In the data rows, 50 means zero.
Here are some rows, each followed by its group. Rows of different groups can look alike.
[52 46 68 52 40 48 33 48 42 45 60 44 67 60 40 56 42 37 41 62 40 47 53 71 60 66 68 65 70 44] A
[48 48 30 38 52 42 68 53 54 68 22 76 42 28 40 51 66 73 56 33 45 53 52 25 49 45 20 22 46 37] I
[37 30 43 59 46 49 49 56 50 47 42 45 41 55 22 41 65 54 48 38 59 45 48 42 72 54 40 56 59 61] E
[55 68 54 28 52 48 56 44 53 53 56 58 66 53 52 68 56 38 43 45 33 54 60 63 53 47 57 39 61 39] M
[24 45 52 64 43 57 51 62 73 42 57 27 52 59 50 26 60 52 72 57 70 45 29 44 53 45 48 69 53 75] Z
[51 46 65 54 44 44 36 43 45 46 66 43 68 55 40 54 35 35 42 53 41 44 48 72 70 69 67 66 79 43] A
[54 42 46 46 51 53 45 51 47 55 39 57 46 41 37 60 46 49 39 47 42 54 62 47 57 47 44 37 61 38] S
[44 51 44 35 53 41 72 57 58 67 25 58 69 31 33 43 70 67 66 39 55 54 45 41 55 45 18 25 41 46] I
[54 47 63 60 38 45 29 49 42 41 63 42 54 72 38 56 33 35 42 56 42 42 48 63 65 61 71 71 73 43] A
[33 54 51 41 46 51 74 56 49 45 38 58 56 23 50 37 71 60 74 52 61 57 21 30 40 34 24 31 32 47] Z
[44 33 37 71 54 47 45 58 57 50 47 34 42 57 45 31 49 54 47 45 67 40 56 49 61 52 53 68 60 68] I
[23 48 50 51 44 56 64 64 56 46 47 43 62 44 49 32 69 56 76 53 69 53 19 34 46 42 33 51 44 64] Z
[43 38 47 74 54 49 45 60 55 50 51 29 48 58 48 31 45 54 52 52 68 43 53 52 62 48 54 66 56 71] E
[54 63 82 66 43 78 20 58 34 20 85 36 41 72 66 63 44 36 48 68 40 59 61 80 34 69 83 72 57 45] X
[63 38 36 60 58 45 53 50 36 61 34 60 34 34 51 42 43 68 46 38 59 40 47 29 40 45 41 43 35 63] I
[13 49 49 49 45 53 63 59 62 49 52 32 71 45 47 27 69 50 77 61 73 52 21 38 47 38 28 58 45 72] Z
[45 53 62 31 40 34 47 42 40 49 56 55 71 52 32 57 45 32 48 70 36 51 40 52 63 60 52 53 65 43] A
[40 36 31 51 50 42 59 59 56 60 34 63 42 48 38 41 67 60 50 33 59 49 38 31 52 47 38 45 56 49] I
[42 33 42 64 54 46 51 53 55 49 37 50 47 54 27 43 64 58 52 42 62 56 49 34 66 45 37 49 58 57] E
[48 57 81 58 39 65 22 53 53 15 75 48 39 64 52 71 55 37 36 60 33 56 63 68 53 73 70 60 67 43] X
[43 51 44 44 56 47 59 63 52 59 38 56 52 45 42 44 66 56 62 45 58 50 34 37 39 46 33 38 52 46] E
[53 55 44 34 59 49 61 41 54 65 46 54 67 50 42 55 54 50 41 42 41 49 46 51 57 43 45 42 60 46] S
[26 43 52 67 46 61 54 68 64 37 56 36 47 57 53 26 64 53 73 62 74 49 27 48 53 40 47 71 51 83] Z
[58 45 37 53 57 41 60 55 65 63 40 51 45 52 56 42 54 64 47 27 52 43 63 50 46 59 48 45 50 52] C
[43 32 37 56 50 45 59 59 56 54 32 52 51 42 27 43 64 63 55 35 58 52 54 43 62 45 30 39 56 46] I
[53 58 44 51 61 43 62 56 50 64 48 40 57 35 76 38 41 53 71 56 65 46 41 50 33 54 47 53 28 68] E
[52 35 33 53 55 49 53 54 59 59 35 56 38 51 35 49 64 69 34 27 51 49 57 41 57 40 44 40 57 46] C
[55 61 77 56 44 57 25 41 26 19 77 55 32 57 66 70 40 36 43 77 36 60 60 64 34 63 68 56 40 45] X
[31 42 57 72 49 56 46 61 60 37 59 21 55 59 60 24 53 48 69 66 77 46 33 49 55 39 60 73 46 75] Z
[71 59 45 34 52 52 46 36 46 45 51 76 37 52 50 73 50 44 26 35 28 51 58 50 51 45 52 30 77 26] M
[22 40 52 76 50 61 43 62 55 31 61 19 49 62 61 23 43 46 63 57 77 39 30 47 66 42 60 78 50 73] Z
[26 44 56 70 53 63 53 61 62 34 60 19 51 61 53 22 46 42 70 59 73 53 27 46 55 34 55 74 42 79] Z
[19 43 44 52 40 57 62 56 60 46 46 44 65 49 43 29 74 55 75 57 72 57 18 30 51 38 36 56 45 64] Z
[37 41 50 67 48 56 56 53 41 49 50 38 42 36 62 30 53 64 66 63 72 48 24 31 37 41 36 62 22 67] Z
[35 62 52 54 54 59 64 64 55 55 57 31 65 42 77 29 39 51 80 76 74 50 22 44 31 45 45 64 26 77] Z
[37 48 41 45 52 51 67 55 48 61 38 53 59 43 42 39 73 64 61 47 59 51 37 35 41 38 27 39 47 50] E
[81 46 28 39 58 42 60 43 35 70 33 63 41 32 58 51 40 65 41 32 48 46 61 40 32 41 42 33 19 46] C
[68 45 29 43 60 42 59 46 36 76 29 65 39 34 57 52 48 71 39 47 48 45 60 34 33 36 43 31 28 43] C
[59 42 69 60 42 50 32 51 34 46 69 32 63 60 39 50 27 37 39 63 43 42 47 70 62 58 76 73 68 46] A
[56 46 59 40 44 38 36 34 29 47 50 61 62 48 27 59 33 38 36 62 34 52 45 48 60 60 57 51 68 42] A
[56 37 45 56 50 53 35 45 44 44 44 54 27 60 35 57 42 48 31 42 45 50 61 41 68 49 54 51 64 41] S
[51 52 30 33 61 46 65 48 66 75 34 62 59 42 48 52 63 64 46 29 45 49 54 41 45 44 35 32 46 46] C
[55 41 39 58 51 49 56 50 77 54 46 46 53 66 46 45 62 66 39 24 54 44 65 57 66 57 49 55 58 58] C
[45 60 66 25 54 32 65 49 27 54 48 58 83 42 27 60 44 34 56 71 35 52 44 54 48 67 49 39 58 43] A
[47 43 54 40 45 41 27 33 29 41 51 70 57 48 32 66 28 39 30 60 32 53 43 37 56 54 56 42 73 35] A
[50 57 30 32 63 42 73 51 62 74 35 58 65 40 50 48 69 63 53 22 48 49 45 39 41 42 38 33 50 47] C
[70 39 29 48 60 47 52 41 38 68 33 62 35 36 58 50 42 68 34 39 50 42 60 31 35 32 46 34 27 37] C
[58 34 37 75 61 50 44 52 74 49 52 38 37 64 58 42 46 57 36 32 61 40 69 53 67 48 60 70 56 60] C
[68 45 42 46 56 56 42 47 32 57 42 55 29 37 58 59 34 56 35 56 42 47 60 48 34 36 53 37 28 41] S
[46 25 35 62 50 43 48 53 57 52 34 54 42 51 26 42 56 61 44 37 57 44 56 34 69 45 39 50 62 57] I
[53 47 36 52 60 47 63 55 68 62 38 46 49 55 55 46 54 61 47 29 53 49 61 55 50 51 43 42 53 54] C
[44 64 78 48 38 52 30 53 50 20 77 49 40 65 53 71 60 31 48 70 31 62 58 66 50 59 67 56 61 36] X
[61 52 57 50 43 52 44 48 55 34 54 58 37 58 40 68 55 42 31 51 33 58 71 62 69 42 56 43 69 31] M
[63 46 52 54 52 51 41 46 60 48 51 48 49 56 48 51 38 45 40 43 48 51 68 62 73 52 55 54 61 48] S
[43 37 34 49 56 53 51 56 56 58 34 59 35 55 42 51 52 64 35 26 50 47 59 45 58 50 42 39 55 45] C
[48 61 79 68 39 67 21 57 35 22 90 35 41 74 67 65 44 27 50 67 40 55 58 72 39 76 82 73 55 46] X
[61 54 39 32 48 52 52 46 45 68 37 77 43 35 44 65 52 58 41 37 37 49 55 40 43 42 38 23 48 32] S
[43 64 79 57 42 67 32 60 41 29 80 26 48 65 64 67 46  0 54 69 38 59 62 82 42 83 77 66 50 45] X
[66 60 36 41 67 43 69 43 51 73 44 50 55 42 76 47 38 58 51 46 54 45 60 53 37 41 52 47 26 59] C
[53 54 45 31 55 49 60 39 62 55 49 60 61 53 41 55 53 52 44 47 42 48 45 51 51 36 45 40 61 41] S
[36 40 56 71 52 62 52 67 58 37 56 22 54 56 58 25 52 49 73 62 77 48 30 48 51 53 53 71 47 75] Z
[49 66 54 35 46 51 44 41 63 53 59 62 55 61 49 64 53 43 36 48 33 53 57 58 58 38 57 43 66 39] M
[40 41 47 68 57 52 52 59 62 50 47 29 55 59 49 36 48 54 60 54 68 47 54 54 61 44 48 63 48 72] E
[53 53 57 26 50 40 44 39 22 44 44 71 55 37 35 71 33 40 38 64 28 55 44 35 41 54 48 32 62 30] A
[45 50 69 51 38 39 36 49 46 47 59 44 66 56 40 55 34 34 43 58 39 44 55 68 63 69 63 62 69 43] A
[26 51 37 43 48 46 65 63 65 57 46 45 66 54 37 38 71 60 61 51 62 50 32 39 55 47 38 49 51 56] E
[45 38 67 51 46 41 39 42 42 42 53 54 64 48 25 59 36 40 38 55 36 53 59 58 59 71 57 54 70 40] A
[40 42 44 70 57 54 56 61 63 50 50 31 59 53 45 34 52 53 59 56 69 45 55 55 57 46 50 64 52 69] E
[49 37 36 67 47 44 56 60 69 51 42 44 61 61 37 38 58 51 48 36 62 50 56 45 65 56 45 59 56 64] I
[35 70 76 42 37 63 38 54 49 29 81 34 51 63 56 67 64 26 53 71 35 59 50 72 52 58 68 58 59 45] X
[49 38 34 52 58 47 57 48 58 60 33 55 39 54 37 50 65 61 38 27 49 49 59 42 59 51 39 40 54 49] C
[61 62 57 35 52 53 47 35 53 47 53 60 55 55 46 68 56 41 38 42 30 52 62 62 56 42 54 36 56 27] M
[62 60 77 70 41 66 15 59 33 18 87 31 29 79 70 63 39 29 42 63 40 54 57 81 37 61 91 82 58 45] X
[61 56 35 57 68 32 63 57 42 60 37 45 55 40 72 39 35 57 61 48 63 45 48 44 27 46 45 50 30 69] I
[51 70 48 19 54 42 77 50 57 69 36 61 75 34 43 59 59 52 63 49 41 51 54 60 40 46 40 30 44 45] S
[66 51 44 46 55 52 46 47 31 64 38 63 40 29 56 61 31 60 43 58 43 48 57 44 22 48 48 33 28 36] S
[67 50 54 52 43 55 37 41 52 40 55 61 33 59 40 67 52 40 25 29 32 54 70 58 69 51 58 45 66 32] M
[33 41 36 56 46 46 55 52 55 51 41 54 52 51 42 38 64 56 56 41 59 46 37 34 48 40 39 49 60 58] E
[15 54 50 51 44 54 60 63 59 44 54 41 60 48 50 27 64 57 72 53 72 52 17 30 49 47 37 58 47 71] Z
[60 57 81 61 38 62 22 57 49 14 78 44 36 66 47 71 56 39 40 59 34 64 67 69 53 72 71 64 64 30] X
[57 50 61 39 46 38 41 42 27 46 50 60 56 41 31 59 40 35 44 62 31 54 46 52 52 62 53 48 66 38] A
[49 48 34 33 56 43 69 49 58 68 25 74 51 25 40 50 63 71 59 38 48 52 49 19 49 42 19 24 45 37] I
[58 48 53 59 41 54 28 39 62 38 60 53 29 63 38 63 52 43 25 34 35 45 72 64 76 54 65 52 67 32] M
[57 48 45 40 53 59 52 42 51 55 45 58 65 56 42 55 50 51 39 45 41 53 48 47 57 36 48 38 58 42] S
[42 63 74 54 38 61 19 46 52 23 83 50 36 64 57 69 54 31 43 61 32 57 57 66 42 58 71 66 64 37] X
[49 40 34 48 56 47 56 53 63 67 31 54 49 53 37 49 70 66 37 29 46 53 59 45 56 49 43 39 49 45] C
[37 53 30 41 58 40 64 58 58 67 40 60 48 51 48 45 56 59 41 24 50 43 49 44 47 44 47 39 53 47] C
[41 33 36 64 43 43 48 51 56 53 35 53 47 51 25 42 62 61 44 32 59 46 55 34 68 65 41 50 65 57] I
[50 49 39 51 62 43 61 46 65 60 42 52 55 57 48 48 62 70 43 29 50 50 59 56 50 51 45 40 60 55] C
[56 47 62 33 42 37 38 40 38 51 54 57 61 49 26 60 39 32 40 62 35 50 46 45 62 61 56 50 61 39] A
Which 3 groups are nearest to each row below, nearest first, going by the distance to the centre of the group?
[52 45 39 59 59 45 60 52 65 62 41 41 57 50 51 43 61 60 44 34 58 47 69 57 56 46 47 53 43 63] ~ C E I
[41 29 39 67 49 50 43 53 65 46 42 49 40 53 26 39 67 58 50 40 62 43 54 37 77 54 39 56 63 56] ~ E I C
[78 64 53 41 65 47 58 45 52 66 50 51 56 41 81 57 25 50 52 54 46 48 63 62 28 51 57 51 26 51] ~ S C M
Which 4 groups are nearest to each row below, nearest first, going by the average distance to the group's rows?
[36 48 35 46 51 45 66 59 59 57 35 51 63 46 39 37 68 65 60 31 58 50 36 36 59 43 37 44 48 55] ~ E I C Z
[60 48 29 33 57 52 57 39 60 64 27 62 39 36 44 59 56 72 40 25 39 51 59 29 47 41 33 23 42 40] ~ C S I M
[34 59 49 61 53 66 60 60 55 53 59 24 67 49 72 26 47 52 86 72 77 47 19 46 36 38 53 71 27 82] ~ Z E I C
Group A spreads out most along one direction. Which 3 other groups' directions of most spread are closest to that one, closest first?
Z I E
Which 4 groups are nearest to each row below, nearest first, going by the distance to the group's nearest row?
[80 57 51 51 52 44 43 32 29 53 51 68 35 39 65 69 37 45 32 51 34 52 67 57 36 43 60 39 31 29] ~ S M C A
[45 53 44 38 48 52 55 40 62 56 56 58 61 59 43 52 60 46 39 50 44 47 53 55 64 45 49 50 64 51] ~ S M C A
[54 53 27 36 59 44 68 47 60 62 36 60 53 45 53 49 56 62 48 27 48 49 50 39 35 41 43 35 56 41] ~ C S E I
Group Z spreads out most along one direction. Which 3 other groups' directions of most spread are closest to that one, closest first?
I E A
Group M spreads out most along one direction. Which 3 other groups' directions of most spread are closest to that one, closest first?
S I Z
Which 3 other groups have their centres nearest to the centre of group E, nearest first?
I Z C
Which 3 groups are nearest to each row below, nearest first, going by the average distance to the group's rows?
[51 41 28 54 46 52 47 57 42 50 36 65 29 40 53 47 56 67 48 29 54 48 32 15 41 36 42 39 59 41] ~ I C E
[48 49 37 36 51 46 68 59 53 70 31 65 53 31 44 47 74 69 56 40 49 53 40 28 47 46 26 25 44 45] ~ I C E
[38 41 42 68 46 49 56 61 64 47 48 41 50 58 36 36 59 52 58 47 65 47 49 48 58 57 43 59 58 64] ~ E I Z
[47 57 43 54 59 41 60 58 55 60 52 41 44 40 75 36 36 54 66 58 66 42 43 54 39 52 49 56 30 65] ~ E Z C
[52 46 34 46 50 48 57 49 52 56 33 64 46 35 47 46 64 68 53 37 53 49 39 26 45 44 34 33 51 41] ~ I C E
[61 60 65 43 51 40 37 39 19 56 63 45 54 52 70 57  9 32 46 78 44 41 45 62 45 65 67 65 43 53] ~ A X S
[71 59 36 42 71 39 67 45 50 76 42 55 54 38 81 50 26 59 53 45 55 42 63 47 28 37 51 47 28 58] ~ C S I
[48 51 37 36 53 46 61 50 53 60 31 67 54 33 47 50 66 67 57 36 50 53 40 26 27 41 27 27 44 40] ~ I C S
[63 59 55 35 51 51 51 39 49 48 50 67 52 52 50 69 54 45 40 43 30 57 66 60 38 47 55 33 51 30] ~ M S A
[54 47 67 54 41 46 33 46 45 45 59 46 58 59 43 52 11 36 41 48 39 43 50 60 62 65 67 67 73 43] ~ A M X
[32 46 40 44 47 46 53 62 61 49 48 52 58 54 39 36 72 56 57 38 65 46 34 33 55 43 40 57 61 63] ~ E I Z
Which 4 groups are nearest to each row below, nearest first, going by the distance to the centre of the group?
[58 62 56 31 49 51 58 32 46 55 50 64 54 46 47 69 54 46 42 46 31 56 62 65 50 49 52 31 51 35] ~ S M A C
[59 60 67 35 49 34 48 42 25 62 55 47 68 43 66 59 14 27 54 78 40 48 51 63 42 68 60 60 38 55] ~ A S X M
[76 65 50 32 52 48 53 31 46 53 44 88 40 41 47 79 47 48 34 37 25 60 75 52 38 54 45 23 47 19] ~ M S C A
[65 52 43 43 57 49 50 44 30 63 37 60 38 31 57 64 28 58 45 53 43 46 56 45 21 27 46 33 26 39] ~ S C I M
[52 58 47 32 51 44 59 42 57 60 47 54 61 52 41 54 57 48 46 48 42 52 46 52 56 37 45 41 60 45] ~ S C M I
[25 41 47 54 35 58 53 52 58 40 54 43 46 55 46 31 69 54 66 58 72 48 24 35 53 41 42 62 57 70] ~ Z E I C
[45 78 76 42 51 63 37 53 18 38 83 34 47 58 84 69 32 18 60 90 38 58 55 78 28 67 73 60 38 52] ~ X A M S
Group X spreads out most along one direction. Which 3 other groups' directions of most spread are closest to that one, closest first?
Z E I
Which 3 other groups have their centres nearest to the centre of group S, nearest first?
C M I
Which 3 groups are nearest to each row below, nearest first, going by the distance to the group's nearest row?
[63 46 58 57 50 46 52 50 59 51 56 43 49 50 51 51 41 41 46 53 49 47 72 73 68 56 52 57 41 53] ~ S A E
[47 42 41 49 57 44 68 61 53 59 33 44 55 45 37 40 57 63 61 39 59 52 50 45 45 48 33 40 50 52] ~ E I C
[46 59 32 31 57 38 77 54 60 78 34 60 64 38 61 49 66 61 54 40 46 48 48 44 39 43 36 30 49 41] ~ C S I
[73 41 52 67 54 50 35 41 46 43 52 45 35 58 63 51 25 49 38 48 51 51 71 57 62 53 62 65 57 50] ~ S C A
Which 3 other groups have their centres nearest to the centre of group C, nearest first?
I S E
Group E spreads out most along one direction. Which 3 other groups' directions of most spread are closest to that one, closest first?
Z I A
Which 3 other groups have their centres nearest to the centre of group X, nearest first?
A M S
Which 3 other groups have their centres nearest to the centre of group A, nearest first?
M S X
Group C spreads out most along one direction. Which 3 other groups' directions of most spread are closest to that one, closest first?
A I Z
